Each path below is one point turned by a fixed rotation once a step. After each direction that follows a path, write how fast that rotation turns it, in degrees a step (0 if it stays still).
Each turn is a multiple of 5 degrees from 10 to 175, or 0.
Each row of a path follows its step; steps can be skipped.

step 0: [-8.6 1.8 0.2 -25.4 2.0 -11.2 3.4 8.4 -2.6 -1.0 4.0 -13.4 -18.7 -1.1 15.3 3.1 -6.5 -2.7 11.7 8.8 25.8 -15.6 -5.7 -14.5 -15.3 -3.9 -0.7 5.1 0.4 0.9 7.0 7.7 3.2 3.2 -3.2 -0.3 -21.1 10.3 26.2]
step 1: [-6.6 2.5 -16.6 -28.3 1.8 -24.4 -10.5 13.4 -11.5 2.7 -12.5 -14.8 -12.9 -3.0 -0.2 -15.7 -4.6 0.1 13.9 0.2 1.4 11.0 -16.2 -1.6 10.3 -0.3 -6.2 -10.2 0.4 -0.3 -3.9 8.7 5.7 2.3 12.3 13.1 -12.4 -15.2 -3.3]
step 2: [-11.6 -1.1 -5.3 -8.4 -23.5 -4.4 17.3 -9.4 -0.3 12.4 2.5 -9.0 -22.4 9.9 5.9 -19.2 7.0 6.0 6.3 -2.5 13.3 -10.0 -3.8 13.7 6.3 10.5 -2.0 4.6 18.3 -12.9 -18.0 15.4 -2.6 5.5 16.5 11.0 -2.9 -3.2 -0.8]
step 3: [4.5 0.1 -0.6 -3.0 -1.2 0.3 11.1 5.1 -5.6 5.4 -0.8 -13.7 -21.1 14.8 11.6 1.6 -13.4 12.0 23.3 16.0 6.6 0.9 -2.8 -4.1 -6.6 5.7 -19.5 14.3 0.9 15.8 -12.1 1.8 -7.1 31.2 1.1 7.7 -4.6 11.6 5.5]
step 4: [-3.2 -4.2 5.5 -13.4 2.7 -5.9 -5.0 11.0 -10.6 4.1 -2.0 -6.1 -14.3 11.3 -1.6 -5.2 -9.9 -11.1 -8.5 2.8 8.5 19.5 -13.4 -7.8 -11.4 1.9 -30.4 -1.1 14.5 -2.7 -1.6 20.4 7.5 17.5 9.7 -19.2 -5.0 -15.2 1.3]
step 5: [7.5 6.7 -5.6 -18.9 -9.2 -3.8 15.8 11.0 -19.1 12.5 -9.1 13.1 -11.7 6.6 7.9 5.3 6.1 -23.1 4.1 7.7 -1.1 -10.6 -8.9 2.5 -3.7 -7.6 -2.0 2.6 17.5 -19.6 -17.5 7.8 1.2 7.5 12.6 1.0 -20.0 5.1 -3.6]
step 6: [-1.1 8.9 -9.0 -12.9 3.3 -1.8 14.7 4.5 -10.4 -10.3 -20.1 -2.2 1.1 5.8 -1.4 -20.1 -6.9 13.9 6.0 17.4 11.8 -5.3 -12.0 6.9 -4.5 0.8 0.2 20.1 -9.9 -12.1 -14.0 -2.5 15.1 21.7 11.6 -1.1 -14.0 4.5 13.8]
step 7: [-3.5 16.5 -6.7 -16.2 -8.8 -11.0 -0.6 4.2 -10.4 3.1 -10.2 0.5 -10.5 7.5 -13.7 -4.9 -9.9 12.4 -3.5 -8.0 12.0 -9.7 -0.4 -6.8 6.8 20.1 -20.4 0.9 8.1 -10.5 18.2 2.2 1.6 30.5 10.0 -5.4 -2.0 -0.6 -11.3]
step 9: [9.0 2.0 -10.7 -0.4 6.5 -3.7 5.2 -7.7 -30.5 -4.9 -3.1 6.2 -0.6 6.6 9.8 -24.8 -11.4 -3.3 12.4 5.5 -5.3 11.0 -6.0 0.6 15.4 -7.9 -26.6 0.5 -15.1 -7.1 -18.8 6.9 1.0 11.6 12.8 -2.9 -0.1 6.2 -9.6]
step 10: [1.8 -0.5 -4.2 -5.8 -15.6 3.9 19.6 -9.3 -6.2 0.0 2.5 -9.8 1.5 6.9 -4.7 -11.6 2.3 -3.0 2.5 -12.6 -7.2 -12.5 1.9 -0.6 -1.8 4.0 -25.2 17.2 7.4 -20.3 -3.4 7.3 4.8 14.1 8.0 -36.1 -2.9 9.3 -1.5]
Directions:
[-2.4 -2.4 -2.2 1.7 5.0 -2.4 -1.4 2.7 0.5 -1.5 -6.5 -0.5 3.1 0.9 -0.3 -3.8 -2.6 3.5 -2.0 3.0 -1.5 4.8 -3.7 -1.8 -0.2 -0.5 -7.2 2.4 -8.4 1.4 -1.9 0.5 3.7 -1.6 -3.4 4.2 2.9 -7.6 -1.7] -> 135
[1.9 -2.0 2.8 3.6 3.4 -0.6 0.1 2.4 2.3 -4.2 2.1 -1.6 -1.2 -1.3 -1.2 9.9 1.2 -2.9 -0.5 0.2 -1.9 1.7 -0.6 -5.6 1.1 1.3 -3.7 3.3 0.7 -4.3 -11.4 -0.1 1.5 -0.8 3.5 -5.6 0.8 0.6 0.7] -> 60
[2.9 -2.8 -0.2 -2.7 3.9 1.7 -7.9 -2.6 -0.2 -1.9 1.5 -0.9 -5.3 -2.6 -7.3 -4.3 -4.0 -1.2 3.4 5.8 -3.9 -0.1 -1.4 2.0 -1.4 0.6 0.8 -1.4 -0.5 -1.5 3.4 -2.4 1.5 0.7 8.2 -3.0 6.0 -0.6 1.1] -> 130
[3.3 -5.4 3.9 3.0 -2.2 1.5 -2.4 -3.8 -2.0 4.2 1.6 -0.5 0.9 3.9 2.0 -1.3 -0.7 0.4 2.8 -5.6 -2.5 2.7 3.9 3.9 2.2 -1.8 -6.6 1.3 0.5 7.6 -3.5 6.6 -3.3 2.1 2.7 1.3 5.9 1.5 1.5] -> 60
[-2.7 2.3 1.8 -4.5 -1.0 8.2 3.4 -1.9 0.1 0.5 2.2 -1.8 0.2 1.1 -0.2 1.9 -6.0 9.4 -1.9 4.9 -5.1 -3.6 4.5 3.3 4.0 4.3 -2.7 3.5 -2.6 0.7 -1.7 -0.9 0.7 -2.7 -1.1 -2.8 -3.3 0.6 1.6] -> 100
[-2.6 -8.9 -4.3 -0.3 1.3 3.6 1.8 0.9 1.5 4.4 -4.7 1.3 -3.1 0.7 -3.6 3.8 4.9 0.9 0.3 -1.6 -1.5 -4.4 5.0 2.8 -2.2 0.4 -4.0 -2.2 5.0 -7.6 2.3 2.5 0.9 -3.1 -1.3 2.3 1.4 -2.7 -3.9] -> 125

step 0: [-3.7 6.4 0.9 -2.1 4.6 -8.0 -9.6 -6.2 1.4 8.0 -3.9 -7.1 13.7 -9.2 13.0 -5.9 5.3 22.1 17.4 1.8 -17.0 5.5 -2.1 13.3 -5.6 24.4 8.6 -7.8 9.0 -12.7 -2.5 -5.9 -22.2 4.5 -9.6 5.6 18.4 11.5 3.7]
step 1: [3.8 1.3 9.1 -4.9 3.6 11.8 -2.0 -5.1 -6.9 15.8 -9.0 6.8 -12.1 -4.7 -7.3 -28.3 3.5 9.7 18.5 12.5 -8.5 18.9 -3.8 3.5 0.5 -0.2 -18.9 5.0 7.5 9.5 6.5 8.7 6.0 -18.8 9.6 5.4 2.6 -8.8 16.2]
step 2: [-14.5 -4.1 3.6 11.1 -5.5 2.3 16.0 11.5 -0.4 -6.6 -7.1 -4.5 -5.9 -12.5 -1.9 -14.4 -10.2 -14.0 -3.1 -5.9 4.1 -8.6 -14.8 2.9 17.5 8.8 -0.9 -6.1 0.9 4.3 5.2 1.0 22.8 -3.3 13.3 -11.2 -26.8 6.5 17.8]
step 3: [-16.0 7.2 5.1 -13.3 -12.6 -7.9 4.7 0.2 10.4 -14.5 9.4 -2.3 11.0 7.9 1.8 0.4 -9.8 -8.3 0.8 10.3 20.2 5.5 4.9 2.6 8.9 0.8 18.8 7.6 5.8 6.2 4.8 10.4 -5.1 15.6 -15.0 14.4 -17.3 24.5 -6.2]
step 4: [10.5 0.5 -2.1 -16.5 10.7 6.6 11.3 16.4 -4.0 -2.3 -0.5 -0.5 14.1 -7.5 -19.9 7.2 15.1 2.4 -5.2 19.9 8.4 17.4 -4.7 -9.0 12.8 -6.3 6.4 15.9 -2.8 5.4 2.0 -11.8 -7.6 1.7 -9.0 6.0 18.0 -8.5 -19.4]
step 5: [18.3 0.4 -2.6 12.9 8.7 12.0 -7.9 5.8 1.4 -3.8 -7.9 -8.7 -0.7 -4.8 -0.4 9.9 -10.9 -15.4 -11.2 -16.3 -14.5 -4.5 -7.1 8.6 4.3 -8.7 -14.5 17.6 -18.5 2.4 -3.3 14.6 6.2 -13.1 2.8 0.2 4.8 -13.5 -19.9]
step 6: [12.6 -6.4 1.2 13.2 -8.3 1.6 -9.8 -13.5 -3.8 -1.2 -6.7 6.2 -4.0 -2.0 5.5 2.9 -26.9 -6.7 0.3 -18.9 10.9 -19.2 7.3 -5.7 -9.6 16.2 -2.7 -6.0 -4.7 -12.5 12.3 0.9 -6.4 29.0 -10.3 -9.3 7.6 1.6 -4.5]
step 7: [-8.5 -6.2 -2.0 -12.8 -14.6 -3.1 -13.5 -14.5 -6.5 1.1 -7.2 2.3 -20.4 8.7 4.0 4.1 14.4 11.9 -9.7 0.6 0.4 3.1 17.1 -11.6 1.8 -0.3 -16.0 7.4 28.4 -8.0 -1.2 -20.4 -13.2 5.6 -9.3 6.0 5.6 -0.8 3.8]
step 9: [-1.0 4.4 -2.5 -1.1 -10.4 -6.0 -0.5 7.9 13.0 -4.3 -3.4 -8.4 24.1 9.4 7.5 -8.6 1.9 0.3 9.9 -21.0 -6.9 -4.8 4.2 8.6 -10.7 -1.2 15.8 -0.1 -12.4 -6.9 3.9 8.5 -8.2 -11.8 19.8 -20.9 -3.0 21.2 16.7]
step 10: [-2.9 14.3 -11.3 -16.3 -7.3 -6.7 4.4 -9.5 -19.2 0.9 19.7 3.9 5.9 7.9 -12.4 -5.8 -12.5 23.8 13.6 2.3 22.5 9.6 3.1 -6.6 -10.0 -0.6 0.8 9.7 -6.6 2.9 9.4 3.1 11.5 -3.4 12.9 4.2 7.7 1.9 9.7]
Directions:
[5.1 3.4 1.6 -4.9 2.0 -2.2 -0.4 0.2 4.4 2.4 0.2 -3.0 2.4 -2.0 -4.3 -0.8 4.0 5.0 0.7 -1.6 -4.0 -3.9 3.8 5.5 4.3 0.2 7.2 0.3 -4.6 -0.8 1.6 2.8 -0.9 -6.4 -2.1 -2.1 5.1 -0.5 -4.0] -> 80
[3.2 2.5 2.4 1.0 2.1 -2.0 2.9 -3.0 4.6 -4.4 2.2 -3.4 -5.7 3.2 -0.6 -4.5 1.2 -0.2 -3.8 3.0 -0.3 0.4 -7.9 -0.4 3.7 -3.6 -7.4 -2.9 -7.3 -2.0 -1.7 -1.0 -2.5 0.5 -0.9 -4.1 2.0 3.0 2.6] -> 110
[0.1 5.2 3.9 -2.7 -0.3 -3.9 2.7 -1.9 -5.1 -4.8 -7.2 9.2 -1.0 1.0 -1.7 1.8 -2.0 0.8 -6.3 1.0 -1.0 -6.1 -1.9 3.6 -1.6 0.2 1.3 0.9 0.3 -0.8 2.9 3.5 0.8 1.4 6.7 1.1 1.1 1.3 1.7] -> 95
[3.6 1.2 4.7 2.2 -2.1 2.5 2.6 0.4 -4.4 -4.2 4.7 3.4 -1.1 6.1 3.2 -0.6 2.0 4.7 1.1 -1.8 -1.1 9.2 1.7 1.8 0.4 0.2 3.5 1.1 3.0 -0.5 8.6 -2.4 -0.9 2.4 -3.9 -2.4 3.9 2.1 0.4] -> 115
[5.4 -1.3 -3.0 5.2 1.6 -5.8 -0.7 0.0 0.9 -3.6 1.5 1.7 -2.4 0.1 -2.5 -2.8 -5.7 5.7 -0.7 6.3 -0.9 1.7 2.5 -0.9 1.9 1.6 4.5 4.1 3.5 -4.3 -5.7 -4.4 -4.5 -1.7 2.3 3.3 -4.7 0.2 -2.2] -> 100
